These are runs of 6 systems, one row a step. Runs of the same system follow the same rule from any start.
meruv, seq 1:
[[-10 -13   3  -1   4  -5  32  27  22  16  -5 -11 -22   7 -11  11   8 -13
   19  -3 -14   6   1   8 -29  -8]
 [  1  28  -3  -8  -9 -39   9 -20  -9   3 -12 -18  17 -16   1 -10 -13  26
    4 -20  10  -9  -7   4  12   4]
 [  6 -14 -14   3  10  23 -15 -20   2  -9  27  -3  20  -6  -4  17   5  -9
  -11  32   3   0  15 -15  30   5]
 [  3  -5 -13   3  -2  20 -14  19 -16   5   0   5 -20  27   9 -26  11 -12
   10   1  -1  12 -24   4 -31 -12]
 [  9   4  21 -10  -9 -30  12  -3  10   9 -18   3 -26 -21 -34  14 -11  -2
    6  -6 -10 -13   4  15 -16   2]
 [-18  13 -23  -9   8 -18  24  -4  14  -3   3 -14  37  -9  23   2   2   7
    7  12   2  -4   6 -15  26  -1]
 [ 22  -4   1  16  -5  25 -34 -29 -25   3  22 -16   7   8   1   5   8   3
   -7   2  16  22  -8   0  -3  -5]
 [  1 -16 -14  -9  10  15  -1  24   8  -1  -3  11 -34   6 -30 -23   1 -16
   -3   8 -16 -23  -6   9 -13  10]]
kamas, seq 2 (8 x 26):
[[  1  20  -7  -8   6 -33   8 -26   3  -3  -3   1  29 -27   3  16  -7   7
    5  20   0 -18   5  -6  25   0]
 [ 10  -9 -20  -4 -15  22 -24 -19 -17   0  22 -14   9  14  14  -5   3  -8
   -5  16  16  27  -3 -23   9 -10]
 [ 11 -14   0  -5   5  27 -19   5   7  -3   1   9 -32  -2 -35  -8   3 -17
  -15   8  -7 -16  -1  17 -16  12]
 [ -2  18 -18 -14  10 -40  18   3   3   6 -14   7   2 -15  -5  -8  -2  -3
   25  19 -14 -27 -15   2  -4  -5]
 [ 10   7  -7 -12 -25 -12  -6 -36  -7  10   8 -34  16  -9   6  13  -4   5
    0   1  22  26   1 -13   3 -11]
 [  4 -13 -11   0   9  41 -25  -9   6 -15  15   1   4  -3 -14  -5   3  -7
  -30  13   6 -11  10   3  18  20]
 [ 12   0 -13   2  16 -11  -7  10 -17   3   0  26 -17   4  -9 -13   6 -14
   24  30 -22 -19 -22   2 -13 -11]
 [  4   3  -8 -28 -28 -30  17 -12   9  17  -9 -27 -15 -12 -17   6 -11  -5
    9  -1   5  11   3  -8 -12  -9]]
maset, seq 3:
[[-12 -19  20   5   0  10  14  26  15  -3  -1  28  -6  11  17  25   4 -20
    6  13 -10  17  18 -14  -2 -12]
 [-19   7  10  -5 -14   4  13  22   9  -4 -18  -8  -5  13  14 -21  -7  15
  -14 -45  11   8   2  10  -8   9]
 [ -2   5  33   7   6   2  -2  -7  17 -13  -9  22   9 -23  -6  28  -6   2
  -21  -3  -1 -13  23  13  15  16]
 [-20 -10   0  14   9  20   8  23  -1 -13   9  15  21  22  36  -4   6   3
   -2  -2   0  13   9 -18  23  -4]
 [  3 -10  34   2 -25  18 -11   9  -1  -2 -10  10 -26  11  -4   5  -8  -3
  -19 -29   9  23  11   7 -18   1]
 [-26   3   5 -11  11   2  22  27  35 -13 -18  22   3  -9   4   2  -1  -8
  -13   0  -9 -22  16   8   8  15]
 [ -7  14  29  22   1  -8   4   1 -12  -7  -5  11  25   7  35   9  -1  22
    1 -26   8  16   4   2  11  -3]
 [ -5 -27  13   1 -10  35  -2   6  15  -9  12  -5  -7   7 -11  12  -4  -5
  -28  -9   7  14  30  -9  17  13]]
ner, seq 4 (8 x 26):
[[ 11 -20  33   7 -23  -3   2   8  -9   6  -3   4 -35   9 -22   9 -16   4
   -3 -27  -3  18  14  -3  -7  -2]
 [-23  12 -27 -28   2  -2   9  18  20 -15 -17  11   5  -3   7 -30  -7  -6
  -13   7  -1 -24   1  -3  15  13]
 [ -1   4  27  25   8   5  -3   1  -9  -2   1  22  20   8  37  26  13   0
   11   3   1  21   0   0  -6 -16]
 [ -6 -24   3   3  -8  13  14  11  10   1  11 -29 -15  10 -27  -6 -12  13
  -15 -30   1   3  20  -5  15  16]
 [ -1  14  -3 -13   3   9 -24   8  -5 -19 -19  46  -7  -2   9 -23  -1 -13
  -13  15  -2 -20 -11   8  -2   6]
 [-11 -16   9   8  -3 -11  30  18   6   9   6  -1   5  15  21  23   5  -7
   25   4  -8  27  11 -22  -1 -22]
 [ -8  12   7   0 -10   9  -5  -1   1  -8  -8 -18   3   2  -2 -21 -10  24
  -26 -44  18  -3   3  16   7  20]
 [  0 -11   9   2  16  15  -7   7  13 -14   0  42  -3  -9  -4  18   4 -22
   -8  33 -14 -17  14  -1  10   4]]
nupab, seq 5:
[[ 14  -4   8 -19 -30   6 -22  -4  -8   0 -12   5 -38   0 -26 -17 -14  -9
  -17 -14   8   4  -2   4 -17   4]
 [ -9  12 -12 -16  10 -28  17   3  17  -3 -12  21  10 -19   5   9  -1 -14
   14  33 -14 -23   2  -7   8  -5]
 [  2   9  -8  19   2  -9   8 -10 -17  13  12 -36  21  12  17  -1   8  21
   19 -18  10  19 -15   1  -6 -11]
 [ 16 -12   9   2  -4  29 -27 -21   2  -6  11  -7 -12 -11 -32   7  -4  -3
  -30  -1   8  -6  12  11   6  18]
 [ -5  -4 -22 -12   8  -5  -1  22  -6  -8  -5  35  -9  10   7 -25  -1 -17
   12  28 -17 -16 -11 -16   7  -7]
 [  7   5  13  -1 -21 -32  17 -11  -6  21  -6 -20  -5  -1   4  21  -2   5
   24 -11   4  27  -3  -4 -20 -22]
 [ -5  13 -16 -10   9  12  -4 -21  20  -6   2 -28  19 -21 -15  -3   2   8
  -24  -3  12 -20   6  18  12  24]
 [ 12  -6  -4  25  21  14 -22   4 -31 -10  15  29   5  14  11 -11   8  -1
   10  19 -12  -7 -14  -6  10  -7]]
kamas, seq 6:
[[  6   8 -26 -17   3   7 -16 -23   5  -8   5 -14   5 -18 -24 -17  -6   2
  -22  12   7 -27   0   5  20  19]
 [ 20   4 -17  -3   7  -7 -22 -22 -18   0   9  18   3 -10  -3   5   5 -17
   14  45  -6  -8 -13  -9   2 -13]
 [  9 -13 -30 -28 -20   1  -3 -10   5  11   6 -25 -24   0 -26 -10  -4 -17
    1  17   3   6  -2 -12 -10  -4]
 [  9  23 -14 -19   4  -3 -19 -26   8  -4 -10  -1   5 -27 -18  -5   1  -5
  -13  17   7 -27 -10  21  -6  12]
 [ 13  -3 -30  -2  11 -10  -4 -24  -8   6  20 -12  15  -9  -7   9   5  -8
   18  40  -5  -5  -6 -17  15 -10]
 [ 19  -5 -20 -22 -24   9 -28 -21 -17   2   6 -13 -22   0 -24 -22  -9  -8
  -12   9  12   4  -8  -8  -4   1]
 [  5   5 -13 -21   9   0  -8 -13  19  -4  -6  12  -4 -24 -20   7   4 -23
   -7  37  -5 -26   1  10  -6   6]
 [  9  11 -40 -12   4 -17  -2 -19 -10  12   8 -25  10  -5  -3 -11   7  -2
   21  25   2  -4 -21  -7  -5 -11]]
maset, seq 7:
[[  0  17 -39  -9   5  -4  -2 -20  -3   8   8 -34  25  -2  12 -14  12   4
   10  13  13   1 -18  -1  -3  -5]
 [ 29  -7  -2  17  10   5 -19 -24 -20  12  18 -17 -13  -5 -32  10   8   0
   11  12  -4  -3 -14  13 -16  -4]
 [  5  -8 -36 -13   5 -18   6   6 -12   4   5   0 -14   4 -18 -26  -6  -7
   19  25 -16 -19 -13 -17  10  -5]
 [ 15  21 -10 -16 -20 -30  -8 -29 -15  15  -8 -16   1 -11   2   0  -2   1
   16   7  11  10 -19   0 -20 -17]
 [  6  -4 -30  -2  18   6   5 -18  13  11  19 -41   9 -12 -25   6  13  -2
    6  20   0 -12  -3   8  -2   6]
 [ 22   6 -17  14  14  -7 -21 -10 -38   2  10   6  -4   4 -10 -23   2   6
   17  13  -9 -15 -29   2  -1  -6]
 [ 15 -13 -17 -18 -20 -24   6 -13  -7  16   8 -14 -19  -3 -20   6  -8 -13
   19  23  -5  10  -1 -22  -2 -17]
 [  1  24 -35 -21   1  -6  -6 -15   3   8  -7 -27   8  -8   0 -22   8  -1
    4   7  12 -10 -24  14 -18   1]]
nupab, seq 8:
[[-16   7  17 -12  -1 -10  18  24  23  -4 -25  36  -6  -4  17  14   3 -20
    6  10 -10  -2   7   4 -15  -7]
 [-19   9   8  14  10 -15  34  13  13   7  -4 -25  19   4  14   6   4  23
   11 -31  -1   4   3  10  -1   2]
 [  1   0  26  19   3  26 -18  -7  -3 -16   5   6  11  -1   1   5  -4  17
  -30 -26  12   0  15  10  20  19]
 [-14 -19   2  -2   2  27  -2  33   9 -14  -1  35 -10  19  16  -6   3 -20
   -9  12  -8   5  10 -14   6  -1]
 [-12   5  22  -4 -13 -19  24  25  10  10 -23   5 -17   8  10   5  -2  -1
   13 -24  -4  13  -2   9 -30 -11]
 [-16  13  17   5  11  -9  19  -3  24  -7  -8 -10  24 -19   0  15  -5  19
  -14 -22   3 -14  18  14  18  19]
 [ -9  -4   5  24  14  30 -13  11 -11 -18  10  17  22  19  31  -8   8   9
  -12  -8   5   6   3  -4  19   6]
 [ -3 -25  22   1 -15  24   1  25   8   1  -3  15 -31  19  -2   9   1 -17
   -7  -9  -3  23  13  -1 -20  -6]]
totef, seq 9, 8 rows:
[[-10   3  10   3   1  -9   8  37  -9  -3 -20  34 -18  19  16 -23  -2  -2
   13 -12 -12  -3 -13   2 -16  -8]
 [ -9  13  13  -4  -9 -40  30  -8  11   8 -10 -13  18 -15  10  23  -9  14
   13 -13   2   7  12  -6  10  -7]
 [ -6   8 -15  -3  10  25 -12 -19  14 -13  10 -20  28 -12   2  -3   4   8
  -28  -2  17  -9   8   8  22  22]
 [  3 -22  20  25  13  36 -17  19  -7 -10  10  29 -15  18  -2   2   7  -8
   -8   0  -9   3   5   5  -3   4]
 [-12  -6   4  -9 -20 -24  25  30  -4   4 -15   6 -19  19  10 -17 -15   4
   14 -21  -7  13   1 -18  -1 -11]
 [-11  32   6 -18  -5 -24  10 -17  20  -4 -22  -2  25 -26  15  11  -3   6
   -8  -5  12  -8   4  12   1   5]
 [ -4 -10  -4  24  29  32  -1  -5  13  -6  24 -17  26  -1  -2  15  16   7
  -10   4   0  -6  11   9  17  16]
 [  7 -18  14  13 -11  18 -18  16 -26 -10   4  20 -23  25  -4 -22 -12   8
  -11 -23  -1   8   1  -9   9   3]]
meruv, seq 10 (8 x 26):
[[-11   9   0   7   8  21  -2  20   6   0 -11  -9  -8  13   4 -25  10   9
  -10 -32   7  -5 -15  29 -28  12]
 [  8  -4  28  18  11 -26   9   1 -11  -7  -3  26  -5 -14 -18  14 -15  14
    5  -4 -18 -22  12   0  23   6]
 [-20  -9 -11 -14 -18   6  11  11   7  -8   2   0  13  16  31  -5  -5  -5
   -6   0  10  25  15 -32  23  -7]
 [  7  14  21   5  -6  28 -30 -13   0  -3  -8   2  -1  -3   4   4   9  -1
  -23 -16  19   9  -5  29 -26   7]
 [-11 -14   5  20  30   1  24  31  13  -4   2  10  -7   3 -18   0   1   7
    7  -6 -26 -27   7   9  10  13]
 [ -1   6  11  -2 -25 -28   2  -1 -24  -3  -8  15   5  10  25  -6 -19  14
    7 -14   6  19   3 -27  21 -13]
 [ -7  -5   7 -15 -13  35 -13 -10  28  -8   0  -6   3  -9  -2  15   4 -15
  -34   0  18  11  22   6  -1  13]
 [ -8  10   4  26  34  10   2  24  -4  -5  -4  14   9  12  14 -14  16  11
    8 -11 -10 -16 -19  25 -14   5]]
totef, seq 11:
[[ 19 -11  24  14  -7  -6 -10 -29 -12  -1  15   4   6 -15 -13  34  -9   4
   -4   9   1   9  19 -12  24  -3]
 [-11 -13 -33 -23 -11  31  -7  13  11  -5   5 -10 -10  17   3 -28   3 -18
  -15   9   8   7  -1 -14  -1   4]
 [  7  15  28  12   4 -10  -5   7  -6   5 -20  23 -15  -2   5   8   8  -4
   13  -7  -4  -2 -16  27 -40 -10]
 [ -5  -7 -17   2   8 -31  34  -1   3   9  11 -30  10  -4 -15   3  -8  17
   19   0 -12  -9   7 -16  26   0]
 [ 12  17  -2  -8 -11  13 -39 -31 -15 -14   0  11  17 -11  12  -5  -3   0
  -24  10  21   2  -3   0  11   5]
 [ -3 -30   5   6   9  29   8  22  20   6  11   0 -21  11 -13  18  14 -24
    3  14 -11  10  11   2 -19  -3]
 [  1  17  -8   1  -7 -27   3  11 -25   5 -14  -1  -8  11   7 -36  -8  19
   16 -25   0  -5 -26   4 -11  -6]
 [  6   5  14  -7  -2 -26   9 -24  13   0  -3   6  11 -31 -12  36  -8  -4
    0  19  -4  -8  19  -5  17   0]]
ner, seq 12, 8 rows:
[[ 21 -22  -7  27  15   9 -14  -6 -31   0  29  -1  -4  11 -18  -3   1   7
   11  13 -11  -4  -4 -14  20  -3]
 [ 11  -2 -13 -31 -39  -5 -15  -8 -11   6  -7  -4 -27   5  -8 -19 -13 -14
   -4   3  12  18  -6 -16 -12 -11]
 [-17  23  -7 -17   6 -12  19   3  31   7 -20  -6  12 -16  15  11  15 -11
    8   7   3  -6  -6  20 -28  -2]
 [  7   4  15  37  28 -14   9  -9 -13   3  13 -12  21  -7  -6  15   4  28
   14 -12  -9 -12  -1  13  14   5]
 [ 19 -17 -12  -5 -14  10 -25 -21 -20  -7  18  -3 -10  -2 -25  -9 -15  -1
  -16  12   4  -1   8 -20  29   6]
 [  0   4 -21 -25 -13  12 -11   3   8   7  -8   2 -13   8  11  -8  12 -30
    5  24   6  14 -15   0 -35 -15]
 [ -6  16  16   8   6 -31  29   6  10  16 -15 -16   2  -8  -1  14   4  13
   22 -20  -6  -1  -7  20 -24  -6]
 [  5   8  -2  10  13 -13  -2 -21  -8 -11   8  -5  22 -18 -14   0 -12  24
   -9  -2   0 -25   8  -1  40  18]]

Which system made each run below?
seq 13, 2 rows:
[[ -8   4  13  -4 -15 -34  28  17   0   9 -17 -11 -18   1 -11  -9 -17  18
   11 -36  -6  -1   0   2  -4   1]
 [ -9  23  -7 -11   9 -15   4 -16  13 -14  -8  10  32 -25  12   5  -4   6
  -10  14   4 -22   8  -1  29  11]]
 -> totef
seq 14 (2 x 26):
[[ -3 -10 -23 -24 -24  -7   7 -10   3  -1   8 -26   0   0 -12 -12 -19   6
  -12  -3   9   6  15 -29  33   6]
 [  6  18  -7  -6   5  21 -33 -16  -3  -9  -5  23  12  -6  20  -1  16 -19
  -10  28  11  -2 -14  13 -16  -3]]
 -> meruv
seq 15:
[[ -2 -14  28  20   5 -14  22  24   0  10  -3  16 -15  10   2  24   4  -4
   25  -4 -20  11   5   0 -16 -16]
 [ -9  17 -19 -19 -17 -27  14  -9  -2   1  -7 -28  14  -5   4 -21 -16  21
   -2 -21  12  -1  -1 -10  19   4]]
 -> totef
seq 16, 2 rows:
[[ 19   8 -22  -7  -2  -7 -27 -22 -27  -3   7  16   3  -4   4 -10   0 -10
   10  36   0  -5 -17 -15   6 -12]
 [ 16 -15  -4  -7 -14   6  -5 -13   3  18  10 -18 -18   1 -13  22  10 -23
   11  21   3  25  -3  -4 -28 -18]]
 -> totef
seq 17:
[[  1  14  19  27   6   8  -5  -7 -10   5   1 -18  15   6  16   4  11  22
    1 -34  13  15 -10  23 -17   1]
 [  5 -29   7   7   7  15  -1   7   6 -10  13   9 -17  -2 -34   5 -11  -3
  -16   5 -14 -16  23  -8  27  17]]
 -> maset
seq 18, 2 rows:
[[ 16  15   0  14  19 -30  -5 -18 -21   2   2  19  15 -14   3  11   3   3
   24  27 -13 -17 -14   0   7 -12]
 [  2 -25 -21 -12 -18   6  11  -3   4  13  20 -34 -10  13 -10   5  -1 -11
    8   9   4  27   8 -25   2 -11]]
 -> meruv
seq 19 (2 x 26):
[[-24  -8   0   1  11  27   9  38  17 -12  -6  26   1  20  28  -7  12 -16
   -4   4  -6   5   5  -1  -6   0]
 [  4   8  41  16 -13 -13   4   2  -9   5 -13   2  -9   1   2  11  -7  19
    0 -41   5  14   2  17 -15  -1]]
 -> meruv
seq 20 (2 x 26):
[[-16 -12 -16 -13 -14  31   7   7  22   3   9 -36   3  15   6  -6   7  -5
  -16 -13  17  24  11  -6  -3   5]
 [ 10  11  16  25  28  11 -18  -1  -8  -8  -3  18   1  -8 -12  -3   8  11
   -7  -8  -7 -28 -12  32  -8  15]]
 -> kamas
seq 21:
[[ -6   1   0 -10  -1  33 -20 -13  18 -18   3   3  16 -11   3   5   1  -5
  -38   4  17  -3  19   3  19  20]
 [ -5  -8  16  25  18  20  -2  26  -3  -5   2  32   0  18  23   9  17 -11
   11   9 -11   8  -6   6 -16 -11]]
 -> maset
seq 22 (2 x 26):
[[ 21 -30   1  12   0  23 -23  -1 -19  -3  20  11 -28  10 -29  -2  -3 -10
   -5  14  -9   0   3 -10   6   1]
 [ -9   6 -16 -28 -14 -20   9  21   2   2 -22  22 -19   7  10 -22  -5 -18
   14  13  -7  -2 -12 -11 -15 -14]]
 -> maset
seq 23 (2 x 26):
[[ 22   4  -3   9 -13  -3 -22 -38 -28   8  18 -22  15  -1   5  10   0   9
    4   4  16  22  -7 -11   6 -11]
 [  7 -20 -27 -10   7  29 -11   3   9   5  15 -11 -20   6 -24  -9  11 -24
   -3  27  -4  -5  -5   0 -13   2]]
 -> maset
seq 24 (2 x 26):
[[-21   3  -4 -12  -5  10   0  16   9 -23  -7  27  16   6  28 -15  -9  -2
  -20   1   4  -2  14 -18  32   8]
 [ -8   1  24  12  -1  12   5  15   6   6  -6  10   1  14  30  21  17 -11
   10  -5   4  29  -2   9 -33 -17]]
 -> nupab
seq 25 (2 x 26):
[[ 10  14   6  15   2  20 -31  -6 -23  -6  -2  -1  -3   8   0 -26   3  17
  -15 -25  12  -4 -19  23 -11  11]
 [  4 -20   7 -13  -5 -12  13   7  15   2  -1  20 -21 -10 -21  23  -7 -23
    8  28 -18  -4  18 -16   6  -7]]
 -> ner
seq 26:
[[ 14 -12  31  17  -1  -6  -2 -19  -4  -2  11   9   5 -13 -12  41  -7   4
   -3   6  -4   6  23  -7  21  -1]
 [-18  -6 -26 -14  -7  17  -1  27  -2 -12  -1  11  -2  24  22 -37  -3  -6
   -8   1   2   3  -4 -18  12   1]]
 -> kamas
seq 27:
[[-14  -6 -31 -17  -6  30  -7  20   7  -7   2  -7  -5  22  12 -36   4 -10
  -14  -1  10   6  -6  -7  -2   5]
 [ 18  12  33  13   4 -12 -15  -8 -10   2 -15  27 -14 -14 -10  19   3  -3
    6   1  -6  -8  -8  25 -26  -6]]
 -> meruv
seq 28:
[[-12  -5 -22 -13 -10  31 -17  17  -2 -15   0  12  -2  22  20 -35  -1  -9
  -18   1  10   7  -4 -12   8   4]
 [  4   4  34   2  -6  -8   5   6  10   8 -19  18 -20  -7  -3  27   5 -13
    8  -4  -4   8   0  20 -38 -11]]
 -> maset
seq 29, 2 rows:
[[  5  -7  35  30   9 -14   5  19 -21  -1  -4  30 -13  11   0   6  -6  12
   14 -17 -18   0  -1   4   0  -6]
 [-23  -5  13 -11 -21 -14  29  26  15   0 -16   4  -4  11  20   0 -11   1
    1 -23   2  19  16 -15   4  -7]]
 -> kamas
